Look-ups in named tables: a row name and a column name give one cell, copied from the table.

girar =
        rul  suse  gasiru   lol
tafo    918  5950    5359  4722
sanub  8635  2337    2629  3564
tof    6689  6536    8777  3737
lum    1007  1172    2868  3397

lol of tafo: 4722
rul of tof: 6689
rul of tafo: 918
rul of sanub: 8635
lol of sanub: 3564
gasiru of tof: 8777

kot:
         lak  gisa  duvogep  koti  nupupov  kisupe  lageki  duben  soler  fasoni
peponi   129    96       48   140       44     171      77    187    111     121
buva     163    88       81   210       45     184     104    122    116      60
tugab    106    89      131   129      116     116     105    148     97      98
bepugam  105    83      108   110      118     101     111    141    105     125
kat      145   133       76   174       77     168     153     84    112      93
rezubav   85   118      108    72      174      39      86    134    103     159
gagul     89    83      103    69      200      54     102    160    153     141
zonubag  175    94       53   168       76     161     132     85    112      73
bimana   111   116      131   136      123     120      87     96    113      93
timode   119    99      131   106       91     104     107    124    144      98
namub    132   101      107    91       83      92      95    120    131     115
teru     156   115       17   153       80     174     124    117     81      87
kotisu   124    89       92   123       70     118      99    113    133     119
baza     130   150      113   148       43     152     151     59    114     100

bepugam, koti -> 110
teru, duvogep -> 17
bepugam, nupupov -> 118
baza, kisupe -> 152
buva, duben -> 122
rezubav, nupupov -> 174
bepugam, gisa -> 83
zonubag, kisupe -> 161
teru, lageki -> 124
namub, duvogep -> 107
rezubav, duben -> 134
buva, kisupe -> 184
bimana, lak -> 111
bimana, kisupe -> 120
kotisu, soler -> 133
buva, lak -> 163
namub, koti -> 91

bariga.csv
,keraz,zeg,rize
dovupe,-52525,54998,3347
kotuv,28374,-11459,18311
punoga,97574,10324,30492
tonabe,-21349,14416,12362
naz,61753,40138,38641
vin,-80662,25538,25706
zim,-8507,29027,37864
begemur,-3152,35631,26031
nem,-41093,-18521,30121
berelur,40437,17209,677
bez,56064,-16644,-10793
fudavo,-54689,8996,26891

What is the rize of zim in bariga? 37864
What is the zeg of kotuv in bariga? -11459
What is the zeg of berelur in bariga? 17209
What is the rize of punoga in bariga? 30492
What is the rize of nem in bariga? 30121
What is the keraz of punoga in bariga? 97574
What is the keraz of nem in bariga? -41093
What is the zeg of zim in bariga? 29027
What is the rize of tonabe in bariga? 12362
What is the rize of kotuv in bariga? 18311
What is the zeg of begemur in bariga? 35631
What is the keraz of fudavo in bariga? -54689
What is the zeg of dovupe in bariga? 54998
What is the zeg of punoga in bariga? 10324
What is the keraz of tonabe in bariga? -21349
What is the keraz of dovupe in bariga? -52525

gov:
cols = zel, gor, gom, vasob, vig, gapu, zome, bip
vedep: [4.7, 0.6, -0.6, 8.6, 0.2, -7.0, -0.2, 2.1]
nup: [-7.0, 1.9, -4.0, -1.3, -2.0, 1.5, -5.1, -1.8]
peb: [-7.1, 1.9, -6.2, 5.4, -0.3, -5.3, 1.2, 2.2]
zemetat: [4.4, 0.6, 2.1, 5.2, -5.8, 3.4, 3.9, 4.9]
vefemer: [5.6, 0.5, 2.9, 8.2, 6.4, 0.1, 1.3, 3.3]
dedipod: [1.7, 0.9, 2.6, 2.5, -5.2, 0.9, 7.9, 5.1]

gapu of dedipod is 0.9
vig of vedep is 0.2
gor of vedep is 0.6
vig of vefemer is 6.4
gom of vedep is -0.6
gapu of vedep is -7.0
zel of vefemer is 5.6
zel of dedipod is 1.7
vig of peb is -0.3
bip of vefemer is 3.3
gom of dedipod is 2.6
zel of zemetat is 4.4
zome of vefemer is 1.3
gom of vefemer is 2.9
vig of nup is -2.0
zome of vedep is -0.2
zel of peb is -7.1
gapu of vefemer is 0.1
zome of dedipod is 7.9
vasob of nup is -1.3
Which row has the largest zome? dedipod

Table burem
|  | ravemul | sem | kudabu | vozemik | nar | zeku |
|---|---|---|---|---|---|---|
| rasut | 6.523 | 4.848 | 4.748 | 5.257 | 4.075 | 4.626 |
| ruman | 3.950 | 5.027 | 7.294 | 4.797 | 5.724 | 3.196 |
| vifo | 5.880 | 4.937 | 5.257 | 5.257 | 5.394 | 4.626 |
| bav | 5.236 | 4.848 | 4.239 | 4.950 | 2.426 | 4.626 |
| sape | 6.201 | 4.758 | 3.730 | 4.797 | 4.405 | 6.056 |
| ditigo | 2.984 | 4.848 | 5.257 | 4.336 | 5.724 | 4.149 |
| babo | 4.593 | 4.130 | 1.694 | 3.876 | 5.064 | 7.962 |
| sulalar | 4.271 | 5.027 | 6.785 | 4.950 | 6.054 | 3.196 |
| gup | 4.593 | 5.297 | 7.803 | 5.718 | 5.724 | 2.242 |

What is the ravemul of rasut in burem? 6.523
What is the kudabu of rasut in burem? 4.748
What is the ravemul of sape in burem? 6.201
What is the zeku of rasut in burem? 4.626
What is the kudabu of gup in burem? 7.803
What is the nar of rasut in burem? 4.075
What is the nar of sape in burem? 4.405
What is the nar of ditigo in burem? 5.724
What is the vozemik of rasut in burem? 5.257
What is the sem of sape in burem? 4.758
What is the zeku of ruman in burem? 3.196
What is the vozemik of vifo in burem? 5.257
What is the kudabu of sape in burem? 3.730
What is the zeku of gup in burem? 2.242

